Each path below is one point turned by a fixed rotation once a step. After each direction that follows a path, write how fast that rotation turns it, in deg/step (0 if it stays still).
Each turn is a multiple of 5 degrees from 10 to 175, or 0.
Each row of a path follows its step; steps can be skipped.
Rotation 1:
step 0: [ -6  23 -13   0  -7   4  -3 -13  13 -20  12  -7   7  13  -5 -35   6   3
  20  -9 -16  27  -4   9  -2  -8  18 -24 -21  -5  -4  26  -7  -4   1  14
  11  -7  18 -25  -6  -3  -1   8  -8   7  -8   0  -7   5  19 -10   8  -4
  36]
step 8: [ -3  21  10   8   2 -16  12  -2  -3  16  18 -13 -13   4 -12 -24 -26  12
   0   9  -6  16  15  19  -4  -6  17 -30  -7  -2   6  -3   0  -4  26   6
   7   6  17 -18   1  34  15  -1  -2   8   0  -3 -22  -1  19 -30  11   0
   6]
step 11: [-16  14  12  -6   0  -2 -20   7   3   7  20   2  -8  -5  12  -8 -23   7
 -24   5   6   1 -10   4   3   2   5 -21   9   5 -23  12  11   6  49  13
   4   2  16  -7 -12  17  15  22  -9   1  -4  -6  -4  22   6  -3  35  10
  -1]
step 12: [-18  -8   9 -21 -13 -12  -4   2   9   1   2  -8  -1  30   6  -5  -8   8
   4 -13 -29   7  10  10   0 -28   6 -40 -15  -9  14  37 -21  -5  17   5
   6  -2  11   3 -19  -5  -5  -7  -5  -1   4 -10   4 -14  -9  -8   6 -15
  22]
step 14: [-16   3  22 -10  11  -3 -19   4   3  13  16  17   6   5  41 -24  12 -12
  14 -11  14  10   7  19  -6   5 -20  -2   5   0  -8  22  -3  -9  27  -3
   6   6   5 -16 -13  25  10  32   2 -12  -8  15  -5  -5   1   7  10   8
  -3]
step 16: [ -1  -1 -15 -10  16  -3   0  -4   0  -6  38  -9   2  -7  -2 -15  -4  -7
  -2   9 -15  -2   4  -3 -24 -20  22  -7   7   0  40  -2 -31 -10   3   7
  15  -4  14 -18 -31  22   6  17   2  10   0  -5  -6 -14  19 -10  11  -9
   0]
step 23: [-19   9  -1  -2  13 -15  -7   0 -27  14   6   7   2  -5  -7 -20 -16  -6
  -4   5  -4  30  -9  22  -2 -11  15 -16   6   6   8  -2 -12   1  17  25
  -1  23  24 -26  -3   5  -4  -2 -16   1  10  -6  -3  17  11 -19  24  32
   3]
step 24: [ -2 -20  24 -17  -2  -5 -11   5  23  15  19  12 -11   2   5 -18 -19   0
  13   3 -11  -1  15  17 -16 -20   9 -20 -25   5  20   9 -13 -16   0 -11
  12 -16   8 -14  -5   4  22  25  -3  12  26  13   2  -5  -5   6  23  -9
   7]
[-1  1  1 -3  1  1  1  1 -7  3  4 -1  5 -2 -6 -8 -7 -2  0  1  3 -5 -2 -4
 -3  0  0  1  2  1  0 -7  1  3  5  3 -8 -2  3  6  3 -1 -2 -1 -1  5 -4  0
 -2 -2  9 -2 -2  4  4]	145
[-5  1 -1 -6 -1 -2  3  1  0  0 -3  1  0  0  5  1  2 -2 -1 -3  0  6  0  1
  9  4 -5  0 -2  4  1  1 -2 -3  0  3 -8 -2 -7 -4  1 -3  2 -1  5  3 -3 -2
 -6  5  6 -6  7 -2  2]	125
[-2 -3  8 -2  1 -6  5 -2  0  1  3 -5  0  0  3 -4  6  3  7  1 -1 -2  3  2
 -1 -1 -4 -2 -2  0 -2  2 -5  1 -5 -5  2  2 -2  4 -4  8 -3  3  4  4 -1 -3
 -4 -6  2 -5 -5 -2  2]	175
[ -2   3  -4  -2   4  -2   1  -3   3   5   0  -3   3  -1   1   3  -3   4
  -2   4 -11   2  -1  -1  -3   3   5   2  -7  -4   0   1  -5   7   0  -3
   3   1   5   2   1  -4   5  -3   1  -6   0  -5   0  -2   3  -8   4   5
   1]	95
[ 2  2 -4  2  1 -2  2  2 -5  2  4 -1  3 -8 -2  5 -5  2  1 -2  4  1 -1  3
  0  5 -3  8  3  0  3  4 -2 -1  6  6  4  5 -3 -3 -2  2  5  2  4  3  0 -6
 -4 -4 -7 -2 -4  1 -2]	120
[ 1  5  1  3  2 -1 -1 -7  4 -2 -1 11 -2 -8 -1 -4  0 -2  6 -4  2 -2 -1  6
 -1 -5 -2 -1 -6  4 -4  0  0  3  0  3 -2  2 -4 -1 -3 -5 -2 -1  1 -3  0  0
  2 -5  2 -1 -1  7 -4]	80
[ 0 -4 -4  7 -2 -1 -1  2 -5  0  3  3 -5  4 -3 -3  3 -1  1  0 -7 -1 -1  5
  0  5  3 -3  4  2 -6  3 -2  2  3  3  7 -1 -3  3 -4  0  0 -6  1  8 -6  1
  4  5  2 -3  3  2  2]	95
Rotation 2:
step 0: [ -9  17   4   1   8   7 -20   1  12  22  -6 -21  -8 -13   0   7   1   3
 -12 -13  18   9 -13   6   9  20   6  -9  -6 -12  -3   2 -23  18  -6  19
 -15  -4 -22  -9  18 -12  -7   4 -11   1  -9  17  28  -6  -2  13  -7 -18
 -10]
step 2: [ -7   0 -21 -14  -5  14  -5   3  23  20   7 -14  -5  -4  18  -2 -18   7
 -25 -10  12 -16   8   7  16  -8   9   8  -1 -14  -6  17  -5  24  12  16
   5   3 -26  11  -5   5   6 -10  15 -11  18 -14  -1 -12   5  10  17  -5
  -8]
step 15: [-13   4   1  -5  -1  -1   6  -7   1  23   1  -9   7  -5  16  25   3   9
 -21 -15  12 -10 -10  -4  -2  20  11   9 -17  -6   4  12   3   2  22  19
  -6 -17 -24   5  -3  -8 -14  -5   8 -29  13  12 -11 -16  15   0  19  15
   1]
step 17: [ -9  -7   5   7  -1  -9  -3  24   9  13 -11  -2  -9  -1  -2  -5  -7  -5
 -17 -24  40  17  -9  -5  -1  -8  16  28  12   3   2  15   9   8   5   2
 -13   2 -15   5  -6 -16  11 -12  -9  -3  -7   4  11  -6  31  16  -1   3
  12]
step 18: [-22  32 -13   8  12  -7  -5   5   8  15   1   6  -6   1   7 -10 -21  -4
 -15  -2   7 -22  -6 -12   4 -21 -12   7   1 -18   5   5  -7   5  10  -1
 -16  12 -13  16   4   1  14  -4   0 -17   2 -13  22 -22  11   3   3 -25
  16]
step 19: [ -9  12  -5  -3  11 -12 -14 -19  16  14  -6  -7   1 -15   9 -11 -19  10
  -4 -28   6  -4  -9  -2   5 -20  12  17   9  -1  -2  -2 -13  12  11  -6
  12   2 -11  -6  29 -46  -5   2  -4   4   0 -11  14  -7  -2  -5  -2   3
  -8]
step 22: [ 24   6  13   2  15  14 -28   6   7  21   9   5   1 -20 -17   5 -20   7
 -28  13  -7   0  -3   0  -3 -15  12  12  13 -13  23  -1  16  -6  21  11
  -4 -14 -12 -16 -11 -10  -7  -4  -5  -9  -4  12  -7 -18   1   9   0   2
  -6]
step 24: [ -7  24 -13  -7  17  -3   1  -3   5  13 -19   4 -20  14   1  -9 -10  25
 -17  -5 -11   0   2 -33 -13 -25 -10  13  -7   1  21  11  14  10   0  18
 -18  -5 -10   2   5  -2  -9 -22 -10   2 -11   2 -10  -9  12   1  -2  -2
   3]
[ 1  1  3  3 -1  2 -4 -5  0 -2 -7 -4 -7 -1  0  0 -4  5  0 -3 -3 -1  3 -4
  4 -1 -5 -3 -3  1  2 -3 -5  9  1  1 -8 -4  5  2  0  0  1  1 -1  5 -1 -2
  2 -1 -5 -1  0 -2 -9]	135
[ 4 -4  0  0  3  2  4 -2 -1  2  1  1 -2  0 -8  7  2  0 -2 -5  4  2 -6 -3
  1  7 -8  3  2  0  0 -1 -1 -2  5  0  2 -3  1 -5 -3  1 -2 12  4  0  1  3
  0  2  1 -7  3 -2 -1]	65
[-10  -7   1   4  -4   0   2   6   3  -2  -2  -3  -4   0  -2  -1  -1   4
  -1   1  -2   8   1  -1   5  -1  -3   2   3   3   7   1   1  -2   0   5
   3   0  -1   2   1   5   1   0  -3   0   7  -7  -1   6   2  -2   4   0
   4]	115
[ 6  0 -2 -4  4  0  3 -1  0 -1 -1  1  6  4 -2 -3  1 -5  3 -6  2  5  1 -3
 -1  1  3 -2 -1  2  7  8  2  2 -2  5 -2 -2  3 -4  0  3  5 -3  5 -1  3 -8
  4  0  2  2 -3 -4 -5]	100
[ 0 -1  2  8 -7  1 -2  2 -1  1  5 -1 -2  0  1 -7 -1 -3 -1 -2  3  0 -1 -3
 -6  5  0 -4  2  2  1  1  0 -6  1 -1 -8 -9 -7 -5  2  0  7  0 -1 -2  1  3
 -4  2 -7  1 -2  1 -2]	65
[ 3 -2 -6  2  6  5 -4 -1  0 -3 -1 -6  6 -3 -6 -3 -1  4 -6  1  0  3  4  8
  1 -2 -5  1 -2 -3 -4  4 -2 -6 -3  4  1  0 -1  3  2 -5  2 -1 -1  2  4  3
  0  1 -5 -3 -6 -5  0]	35
[-2  1 -2 -7  1  0  0 -1  2  1 -1  8  6  3  3 -4  2  4  2  1  0  0 -1 -2
 -1 -3 -4  4 -2  3 -9  3 -5  2  3 -1 -5 -2 -3 -2  1 -2 -5  2  3 -1  4 -8
 -6  5 -7 -4  3  4  0]	65
[ 3  0  1  5  1 -6  9 -3  1 -3 -4 -4  5  0 -1 -3 -2  7  0 -4 -2  3 -1 -3
  2 -2  6  4 -3  8  1  2  0 -1  4 -5  1 -1 -1  2 -4 -6  3 -1  1  1 -1  6
 -3  1  2  0 -1  7 -1]	160
Rotation 3:
step 1: [-15 -10 -12   6   6  -8 -22  -3   4  13  -6  15  -3  -9   6  14   9  14
  11 -19  -2  -1  15  -9  -8  -2  11  18  -4 -13 -25   5  10   5   2  28
  -7 -15  19 -13 -19  15 -13   0 -27  10 -15   0  -9  -1 -11   7 -19  -8
  -5]
step 2: [-13  22   4  -9  -6  12  -3   6 -13  12  19   1  -2   2  -3  -4  34  -6
  21   6  -5  -8  -6  -4 -16  -9  10   3  -8 -15  -1   8  14 -12  16 -22
  22  11  -7  -4  -8  -2  -3 -12  -6   2 -29   3   1  16 -27  -1  10   0
  -1]
step 3: [ -8  -1 -27 -22   5 -11   7 -14  -3  -5   7 -10   6 -13  -1  -4 -29  -5
  12  -8   9  22 -14   6  -8 -24   2  -2   0  -4  -5   1 -19  -5 -14  -7
  10   1   3  -1 -10  -3 -22  -1  -3  18   1  18 -22  11 -32   1  -7  -4
   7]
step 6: [ -4 -13 -13   9  -8  -8   3  32  -4  -7  -2  17 -17   5   4  15  12 -11
  13  -6  19   2  -5   9  -8   7 -12  -1  24   3 -12  -9  17  23  -4   2
   5 -29 -14   1  -8  -9 -12  13  18  11   2  -8  19   5 -19   9 -10 -10
  -3]
step 14: [-12   0  10   2  -4  -5  -3  10  -5  -2   4  23  19  12  -2  -6   8  -1
  24  16  15   2   8 -16  -8  -5  22  -5 -13  -3  11   0  10   0   1  22
   5   2  -6  -8 -15   3 -12  -6 -11  -9 -11  28  -6   3 -42  -4   3   0
 -20]
step 15: [  6  12 -14  -1   3  18   4 -17   0  -7  -1   1  -2  -3   7   0 -12  -6
  39 -17  14  20  -2  -7  -5  -1 -12  10 -22   5  16   5   5 -18   3 -16
  18   8   1  18   2  -9 -21 -14   0   7 -22  -4 -21  -2  -8   7  -6  -4
  17]
step 19: [-23  -1   5  -9   1  -7   1  -8  16   4 -13   8 -11   7   9  30   0  -2
  11 -15 -17   0  17  -3 -18 -16   8  11  13 -18 -11   3   7  -5  -9 -12
  -8 -14 -10 -26  -4  11  -4  11  10  16 -24  -2   2   6 -25  -1 -16  -9
 -13]
step 23: [ 11  11 -32  -9 -14 -13   6   3  -9   3  -4   2 -20 -29  -8   2  -6  -4
   1  -7 -13  -9   5   7   7 -25  -4  -9  -9  14  -1  12  10   4 -24  16
  20 -15   2  16 -11 -13   6   7  24   2  10 -10 -11  -5 -15   1   7 -13
  -6]
[ 4  1 -4 -6 -1  2 -1  2  3 -6  1 -2 -3 -4  1  1 -3  3 -2  1  6 -3 -3 -2
  7 -3  7  4  0  7 -1  1 -2  1  2  2 -7  0 -2  2 -3 -7  4 -1  8  2  1 -4
  4  0  5  2  2 -3 -1]	60
[-3  2  1 -2  1  4  2 -2  1  0  2  1  0  0  3 -2 -1 -6 -3 -3  4  1  4 -5
  0  3  3  3  0  8 -1  5 -5 -3  8  0 -1  3 -1 -1 -2  3  1  8 -6  3 -5  4
  0  1 -9  0  5  5  5]	60
[ 4  2 -5 -4  1 -2  0  2 10 -3  1  7  2 -3 -2 -8  1 -1 -1 -5 -4  0 -1 -3
 -2  1  2  7  2  3 -1  6  2 -3 -8 -1  1  3 -1 -3  9  4 -3 -1  1 -3  1 -4
  1  3  0 -1 -4  3  2]	175
[-7  0 -4  1  2  1  7 -6  4  0 -1  3  7  1  2  5 -4 -1  4 -3 -5 -3 -9 -6
  4 -1  2 -1  4 -3 -1  1 -1 -1  1  7  1  0 -1  0 -5  1  1  5  2 -2  3  0
 -2 -6  0  4 -7  2 -1]	160
[ 2 -4  7 -1 -3  1  6 -4  5 -4 -5  7 -3  3  4 -1  0 -3  3  3  3  4 -4  3
  6 -8  0  0 -3  2  3 -5 -1 -1  2 -3 -3  0 -1 -5  2 -2 -2 -4 -3 -2  3 -2
 -7  0 -1 -3 -1  4  4]	65
[-10   0  -4   3  -4  -5  -2   0   7  -3  -1  -1   0  -7  -2   5  -1   6
  -3  -3   6  -4   1   4  -3   0  -1  -5   0   4   1  -3   3  -8   0   3
  -4   3   2  -2   2   2  -2  -2   2   2   0   4  -3  -2  -2  -7   2   1
  -2]	160
[ 6 -1  1  2  2 -6  2 -3  4  1  1  1 -2 -6 -8 -1  6  2 -2 -1  5 -2 -2  3
  3  6  1  1  2 -7 -3 -2  2 -5  3 -4 -2 -2 -2  0 -6  1  4  2 -5 -5  0 -6
 -4 -1 -4  8  3  1 -1]	95
